In the data rows, zero lies at 7.5, halfway between 7 and 8.
Here are some points:
ndarray[6 4 5 4 4 4 5 5 4 4 4 6 6 6 6 6 5 4]
ndarray[12 10 10  9  8  9  9  8  9 10 11 11 11 10 11 12 12 10]
ndarray[11  9 11 12 14 12 10  9 12 11 13 10 10 11 10  8 10 10]
ndarray[ 5  6  9 10  8  6  3  2  2  0  0  2  3  3  2  0  3  2]
ndarray[ 9  8 10 10 10 12 11 10 10  9  8  6  7  5  6  6  7  9]
ndarray[ 7  6  5  4  5  6  6  5  4  4  8  7 10  9  5  4  8  7]
ndarray[5 7 5 4 6 6 8 6 6 8 8 8 6 5 3 3 4 2]
ndarray[ 6  7  5  5  4  7  8  8 10  9  6  3  5  5  5  3  4  7]
ndarray[2 2 2 3 2 1 3 3 4 1 0 4 4 2 4 0 4 3]
ndarray[ 6  7 11  9  9 10  8 11  9  9  8  6  8  8  6  8  6  8]
ndarray[6 5 4 4 5 6 6 8 8 7 8 8 7 7 7 7 7 7]
ndarray[ 8  8  6  7 10 10  7  5  4  2  4  4  2  4  5  6  6  6]
ndarray[ 9 11  9 12 14 10 11  9  9 10  6  6  4  2  5  8  5  8]
ndarray[9 8 9 8 7 7 6 3 6 8 7 8 7 9 8 9 9 9]
ndarray[ 9  9  9  7  7  8  8  9  9 12 10 10 10  8  7 10  9  8]
ndarray[ 6  5  4  5  6  6 10 10 13 13 12 11  8  5  8  8  6  7]
ndarray[10  7  6  8 10 12 13 15 15 15 15 15 12  7  7  7  8 11]
ndarray[10 10  8  9  9  8  9  9  8  6  6  8  9  8  9 12 11  9]
ndarray[12 11 11 13 13 13 12 13 11 14 13 11 10 11 12 13 11 12]
ndarray[ 5  8  3  7  6  5  4  4  5  7  7  8  6 10  6  6  7  9]
ndarray[10 12 12 11 11  9  6  6  9  9 10 13 15 13 15 15 14 10]
ndarray[10  9  9 10 10 11  9  8  9  9  8 10  9  8  8  8 10 11]
ndarray[ 9  7  7 10  8  8  8  7  7  7  5  9  7  6  7  6  7  8]
ndarray[6 7 6 4 6 7 8 8 7 7 7 7 7 7 7 6 7 7]
ndarray[2 0 0 0 1 0 0 1 3 2 4 7 5 5 2 1 2 5]
ndarray[ 9 11 13 12  9 10  7  4  6  5  4  5  8  8 10 11 11  9]
ndarray[12 11 11 12  9  9 10 10  9 10  8  9 11 12 13 11 14 13]
ndarray[8 8 8 7 9 8 7 8 9 6 5 6 7 7 6 7 7 5]
ndarray[3 5 4 4 3 4 1 2 3 3 6 8 8 6 6 9 4 4]
ndarray[5 4 5 8 7 6 6 8 9 8 7 8 7 5 5 5 7 6]
ndarray[4 5 6 5 4 2 3 6 4 6 3 5 6 5 3 3 4 6]
ndarray[ 9 10 11 12 14 14 13 10 10  8  7  5  6  6  3  7  7  6]
ndarray[ 6  6  6  6  7  8 12 10  9  9  9  5  4  2  2  3  2  3]
ndarray[14 13 13 14 15 15 15 15 15 15 15 15 13 15 15 15 15 14]
ndarray[ 7  5  1  4  3  5  2  6 10  9  9  7 11  9 10 11  8  7]
Then 20 other points, each followed by its number:
ndarray[ 6  6  6 10  9  7  5  6  6  3  3  5  0  3  2  4  2  4] 0
ndarray[ 5  6  7  6  6  7  7  6  6  6  8  8 10 10  9 10 11  8] 1
ndarray[ 7  8  6  6  5  5  5  5  6  6  7  8  9 10 11 10  8  9] 2
ndarray[2 3 2 5 3 5 6 6 5 2 0 2 1 0 0 0 1 3] 3
ndarray[6 6 5 8 7 8 8 4 5 4 6 7 7 6 7 6 7 6] 4
ndarray[ 9  9 10 10  9 10 10  9 10  8  9  7  8  5  7  7  8  9] 5
ndarray[ 7  5  7 11  9  9  7  9 12 11 11 11  9  7  7  7  9  8] 6
ndarray[6 5 6 5 5 6 7 6 6 4 5 3 4 3 3 2 4 4] 7
ndarray[0 2 5 5 3 1 2 1 4 6 5 6 4 3 5 3 5 1] 8
ndarray[10 10 10  9  8 10  9  9 10  9  7  9  9 11 10 13 11 13] 9
ndarray[ 7  9  9  9  7 10  9  8 11 11  9  8  6  6  7 10  9  9] 10
ndarray[11 11 11 10 13 11 10 15 12  9 11 10  7  8  8  8 10  8] 11
ndarray[12 11 10 12 12 12 12 10 10 11 11  8  8  8  9  8  9 10] 12
ndarray[11 13 13 13 13 12 13 14 12 13 12 14 13 14 11 13 12 13] 13
ndarray[ 6  8  8  8 10  9  7  6  6  6  8  3  6  6  5  7 10  7] 14
ndarray[ 7  6  7  8  8  9 13 11  9  9 10  3  3  2  3  3  2  5] 15
ndarray[ 7  7  8  4  7  9  8  7  6  9  7  7  7  7 11 11  8  9] 16
ndarray[5 4 3 4 4 5 6 3 4 4 2 3 2 2 3 3 3 3] 17
ndarray[10 11  9  9 10  9  9  9 11 10 11 11 10 10 10 10 10 10] 18
ndarray[ 9  8 10  7  8  4  3  6  4  2  6  4  7  6  8  6  5  5] 19
Which two of these numbered points are nearest to each point below, ignoring the 3 directions in which the first points spread most? Their numbers follow each, nearest first.
ndarray[ 5  8  5  6  4  5  4  3  4  4  6  7  9 10 12  9  7  8] > 2 15
ndarray[10 12 12 11 12 11 12 12 11 12 11 13 11 12 11 11 11 11] > 13 18
ndarray[ 8  7  8 11 12  9  7  8  9 12  8  9  8  6  8  8 10  9] > 6 8
ndarray[ 7  5  6  4  4  4  3  4  2  6  8  8 10 11 12 10  9  7] > 15 2
ndarray[ 9  9 10  7  9  9  9  9  8 10  9  8  8  8 11 11  9  9] > 16 2
ndarray[10 10 10  8  8 10 10  8 11  8  6  8  8 11 10 14 11 12] > 9 3
ndarray[ 9  9  9 10 11  9  9  8  7  6  8  6  8  9  9  9  7  8] > 2 15
ndarray[6 5 5 5 5 5 7 6 6 3 4 2 3 2 3 2 4 3] > 7 5
ndarray[ 6  6  6  5  5  7  9 10  7  7  8  8  7  6  6  7  4  6] > 2 7
ndarray[10  8 11  9 13 10  8 11  9  7 10  9 11 11 10  9  9 11] > 19 11
ndarray[4 4 3 5 4 5 7 7 7 4 1 4 3 0 0 2 2 4] > 3 9
Here are 20 other points, each followed by its number:
ndarray[ 7  5  5  4  3  4  4  5  1  6  7  7  9 11 11  8  8  6] 0
ndarray[ 5  9  7  6  7  7  7  7  7  9  9 10  9 10 10  7  9  8] 1
ndarray[12 11 11 10  7  7  7  5  7  6  9 13 14 15 15 12 15 13] 2
ndarray[10 10 10 11  8  7  6  3  5  4  9 10 10  7  9  8  8  8] 3
ndarray[ 8  6  6  4  5  8 10 11 13 12 12  9  9  9  8  5  9 10] 4
ndarray[5 7 7 8 7 4 5 3 1 0 2 0 1 4 4 4 4 5] 5
ndarray[ 6  9 10 13  9 11 11 10  9 10  9  6  6  7  5 10  7  7] 6
ndarray[ 4  5  2  2  4  5  6  7  8 10  7  4  4  3  1  1  2  4] 7
ndarray[13 12 13 13 14 12 13 12 12 13 11 11 10 11 10 11 11 11] 8
ndarray[11 12 11 12 12 11 10 10 12 12 14 12 15 15 13 13 14 14] 9
ndarray[ 8  6  6  6  5  5  6  8  8  9  9 11  8  9  9  9  8  8] 10
ndarray[4 4 2 2 2 4 4 7 7 5 7 8 6 7 7 7 6 6] 11
ndarray[5 0 0 1 2 1 2 3 4 4 6 8 6 6 4 4 4 6] 12
ndarray[3 3 2 2 2 5 5 3 6 4 8 5 6 6 3 6 5 4] 13
ndarray[1 1 2 2 2 0 1 2 3 0 0 3 3 0 2 0 3 2] 14
ndarray[11 11 11 10 10  6  6  6  6  7  7  8 11 13 13 12 11 11] 15
ndarray[2 2 1 0 1 2 0 0 0 1 2 1 0 1 2 1 0 4] 16
ndarray[6 7 8 7 7 8 9 8 5 5 1 1 2 3 3 1 1 3] 17
ndarray[ 5  6  6  5  5  5  6  6  6  8 10 10 12 11 10 12 12  8] 18
ndarray[10 10 10 11 11 11 11 11  9 11 11 10  8  9  9 10 10 10] 19
The same question for these:
ndarray[ 7  8  7  7  7  9 10  8  6  5  2  2  3  3  4  2  2  3] > 17 11
ndarray[ 8  9  9  9  8 11 11 10  7  7  4  4  5  4  5  3  4  5] > 17 10
ndarray[10  9  9 11 11 12 10  9 10  9  8 11 10  8  8  9 10 11] > 12 14
ndarray[6 8 8 8 8 5 6 4 1 1 3 1 2 5 5 5 4 5] > 5 19
ndarray[ 3  4  0  0  2  4  6  8  9 11  8  5  4  2  0  0  0  2] > 7 8
ndarray[ 5  7 11  9  8  9  5 10  8  8  7  5  7  8  5  6  5  8] > 9 6
ndarray[ 9  9 10  9 11 10  7 10  8  7  9  9 10 10  9  9  9 10] > 9 19
ndarray[ 7  9 10 12  9 11 11 10  9 10  8  7  7  7  6  9  6  7] > 6 19
ndarray[3 4 6 4 3 5 6 4 2 3 7 7 6 4 4 6 5 6] > 18 19
ndarray[12 10 10  9 13 11 10  9  8 10 10 11 11 13 13 13 13 11] > 12 19
ndarray[ 9  8  8  6  7 10 10 10 10  9 10  8 10 13 12 12 12 10] > 11 4
